Small tables with named rows and columns. After each table, cells are looked up by row and column.

kevamak.tsv
	sivi	tig	rozopa	foz	mavike	met	nadoma
roz	26.7	83.4	8.9	86.5	26.7	83.0	58.1
fazi	20.7	42.0	26.3	45.6	38.7	91.9	40.4
tatepo	49.3	49.8	25.4	44.4	54.2	42.9	36.9
detel	10.5	35.8	4.3	56.5	58.5	95.3	57.1
voke	23.7	55.7	45.6	59.5	48.3	32.7	46.0
zosan	41.2	61.9	39.5	27.6	46.8	13.7	36.3
duf	38.2	39.6	29.5	48.2	52.3	42.0	44.6

tatepo, mavike: 54.2
duf, met: 42.0
roz, met: 83.0
detel, rozopa: 4.3
tatepo, rozopa: 25.4
detel, tig: 35.8
zosan, nadoma: 36.3
duf, mavike: 52.3
roz, nadoma: 58.1
detel, mavike: 58.5
fazi, foz: 45.6
Row with the largest mavike: detel

fetime:
|  | gepera | zosubo | tum | nuvaf |
|---|---|---|---|---|
| tur | 202 | 63 | 151 | 122 |
| ruzene | 195 | 77 | 144 | 93 |
| kiz | 123 | 69 | 147 | 107 |
| zemog | 191 | 91 | 131 | 88 |
| tuke | 123 | 54 | 123 | 123 |
| vuge | 198 | 64 | 123 | 113 |
| buru | 205 | 72 | 146 | 105 |

tur, gepera: 202
ruzene, tum: 144
tur, tum: 151
vuge, zosubo: 64
tur, nuvaf: 122
kiz, gepera: 123
vuge, gepera: 198
buru, nuvaf: 105
buru, tum: 146
tuke, tum: 123
zemog, zosubo: 91
ruzene, zosubo: 77
vuge, tum: 123
ruzene, nuvaf: 93
kiz, zosubo: 69
buru, zosubo: 72
vuge, nuvaf: 113
tuke, gepera: 123
tuke, nuvaf: 123

Table sodi
	gor	mut	sufavuv	gatari	mefad	boteg	sodalu	sidoluv
betine	696	796	707	300	687	430	529	555
dibu	558	614	836	823	588	717	764	691
sezu	865	897	847	581	736	611	618	463
lezof	533	723	238	689	651	757	606	582
tevoz	628	557	725	804	580	728	680	713
kenasus	553	536	835	658	488	630	604	818
lino	776	535	564	417	722	473	553	595
fude	882	956	539	634	820	696	620	351
tanu	737	969	754	717	690	736	659	477
sop	949	840	407	329	921	471	548	304

boteg of tanu is 736
boteg of lino is 473
boteg of lezof is 757
gatari of sezu is 581
sodalu of tevoz is 680
sidoluv of dibu is 691
sufavuv of lezof is 238
sufavuv of lino is 564
gatari of tevoz is 804
gor of tevoz is 628
sufavuv of tevoz is 725
boteg of betine is 430
mefad of betine is 687
sidoluv of tevoz is 713
sufavuv of fude is 539
gor of lezof is 533
mut of kenasus is 536
sufavuv of kenasus is 835
boteg of fude is 696
boteg of sop is 471

Table fud
,mologok,bevubob,muv
kekabe,68,39,56
pamumi,38,14,58
matet,51,47,23
risaf,13,26,61
mina,34,38,31
mel,24,28,62
tuke,27,48,45
seb,31,43,64
toz,35,70,63
buk,54,41,35
ragasov,56,31,9
vek,75,57,60
tifar,35,56,28
puz,51,63,63

What is the mologok of buk in fud?
54
What is the muv of kekabe in fud?
56
What is the bevubob of vek in fud?
57
What is the mologok of vek in fud?
75
What is the bevubob of risaf in fud?
26
What is the muv of puz in fud?
63
What is the mologok of matet in fud?
51
What is the muv of buk in fud?
35
What is the muv of toz in fud?
63
What is the muv of tuke in fud?
45
What is the bevubob of seb in fud?
43

lopu =
columns: mis, gerul, maz, zedelel, kelene, zopal, zevepa, malapu
liseb: [201, 73, 91, 56, 170, 80, 54, 173]
boduku: [99, 150, 86, 140, 78, 99, 178, 104]
mupaset: [86, 153, 81, 141, 84, 87, 182, 103]
giva: [111, 147, 91, 140, 79, 108, 171, 106]
risum: [109, 146, 118, 128, 141, 98, 125, 120]

risum, zedelel => 128
giva, kelene => 79
liseb, gerul => 73
boduku, gerul => 150
mupaset, maz => 81
mupaset, mis => 86
boduku, maz => 86
liseb, kelene => 170
risum, gerul => 146
giva, mis => 111
giva, malapu => 106

venim
|  | sisodo | ren | tenat | dek | sel | dep | vemo | kovu | betu |
|---|---|---|---|---|---|---|---|---|---|
| zamikeg | 83.8 | -20.0 | 30.8 | -25.2 | 52.6 | -70.5 | -12.2 | -45.0 | -12.9 |
| meb | -77.8 | 52.4 | -60.6 | 51.9 | 2.6 | 9.0 | -13.8 | 22.9 | -2.5 |
| dazi | -17.3 | 20.1 | 32.7 | -68.1 | -9.5 | 1.1 | -85.2 | -8.8 | 0.1 |

meb, sisodo => -77.8
dazi, vemo => -85.2
meb, sel => 2.6
meb, ren => 52.4
zamikeg, betu => -12.9
meb, betu => -2.5
dazi, dek => -68.1
meb, vemo => -13.8
zamikeg, sel => 52.6
zamikeg, tenat => 30.8
dazi, sel => -9.5
zamikeg, kovu => -45.0
dazi, ren => 20.1
zamikeg, vemo => -12.2
meb, tenat => -60.6
zamikeg, dek => -25.2
dazi, tenat => 32.7
zamikeg, ren => -20.0
dazi, dep => 1.1
dazi, betu => 0.1

Table lal
|  | nam | gola | nuvu | zipero | maka |
|---|---|---|---|---|---|
| fop | -3 | 8 | 27 | 20 | 24 |
| gar | 52 | 23 | 29 | 28 | 23 |
| zumar | 17 | 19 | 20 | 26 | 38 |
| tuk | 19 | 30 | 37 | 25 | 29 |
| mon | 37 | 17 | 24 | 36 | 43 |
| rin | 44 | 12 | 33 | 28 | 1 |
| vanagur | -64 | 62 | 29 | 26 | -12 |
| lenebon | 11 | 38 | 28 | 27 | 32 |
| pesate | 46 | 32 | 30 | 31 | 48 |
| museso | 28 | 25 | 27 | 25 | 4 |
| debifat | 29 | 32 | 25 | 27 | 32 |

tuk, gola -> 30
tuk, nam -> 19
debifat, zipero -> 27
tuk, maka -> 29
rin, nuvu -> 33
gar, maka -> 23
fop, zipero -> 20
gar, gola -> 23
rin, gola -> 12
zumar, zipero -> 26
gar, nam -> 52
gar, nuvu -> 29
zumar, nuvu -> 20
vanagur, gola -> 62
fop, gola -> 8
tuk, zipero -> 25

Table nobag
         disege   dedi  zomus  fifir
boguzek   4.670  9.190  8.357  4.093
gek       4.494  9.122  8.423  3.753
tuz       7.857  2.035  7.279  5.230
dav       4.863  4.419  7.003  6.765
buz       4.920  8.919  8.052  4.525
runotig   7.353  3.256  6.968  4.961
mez       5.902  7.552  6.675  5.733
nufemal   7.383  3.222  6.429  5.411
geku      8.276  1.726  7.157  5.042
genumag   7.878  1.921  7.394  5.339

What is the dedi of buz in nobag? 8.919
What is the zomus of mez in nobag? 6.675
What is the dedi of nufemal in nobag? 3.222
What is the fifir of dav in nobag? 6.765
What is the dedi of genumag in nobag? 1.921
What is the dedi of tuz in nobag? 2.035
What is the zomus of geku in nobag? 7.157
What is the disege of mez in nobag? 5.902
What is the dedi of mez in nobag? 7.552
What is the zomus of gek in nobag? 8.423
What is the fifir of mez in nobag? 5.733
What is the disege of runotig in nobag? 7.353
What is the dedi of runotig in nobag? 3.256
What is the zomus of genumag in nobag? 7.394
Which row has the largest zomus? gek

gokeguf:
         rif  rotu  pafekom  dazik  sel  pired  mef  siso  vanora  vor
fakugo    68    69       93    120   25     65  105   137     167  230
debufun  103   105      106    111   97     94  107   110     111  137
bire     119    90      105    117  117     98  109   129      97  198
pazapin  101   136      112    100  106    101  104    77     101   32
kerapo   115    93      105    115  113    100  109   125     101  179
vovorot   99   108      106    110   91     91  106   105     114  127
zagog     67    68       93    120   23     64  105   138     170  231
gumug    121    88      105    117  121    102  110   132      96  201
sov       75   101      101    114   46     62  103   108     143  169
gil       66    67       93    120   22     64  105   138     171  231
dudelan  119    90      105    116  118    101  109   129      97  191
las       76   126      107    105   57     71  101    82     133   82
murelaz   77   125      106    105   59     72  102    83     132   86
betuvi   111    95      105    114  108     97  108   122     104  173

siso of las: 82
sel of las: 57
siso of gil: 138
siso of gumug: 132
rotu of sov: 101
rotu of gumug: 88
vanora of dudelan: 97
pired of gumug: 102
vanora of gil: 171
mef of gumug: 110
vanora of fakugo: 167
siso of dudelan: 129
pafekom of bire: 105
pired of las: 71

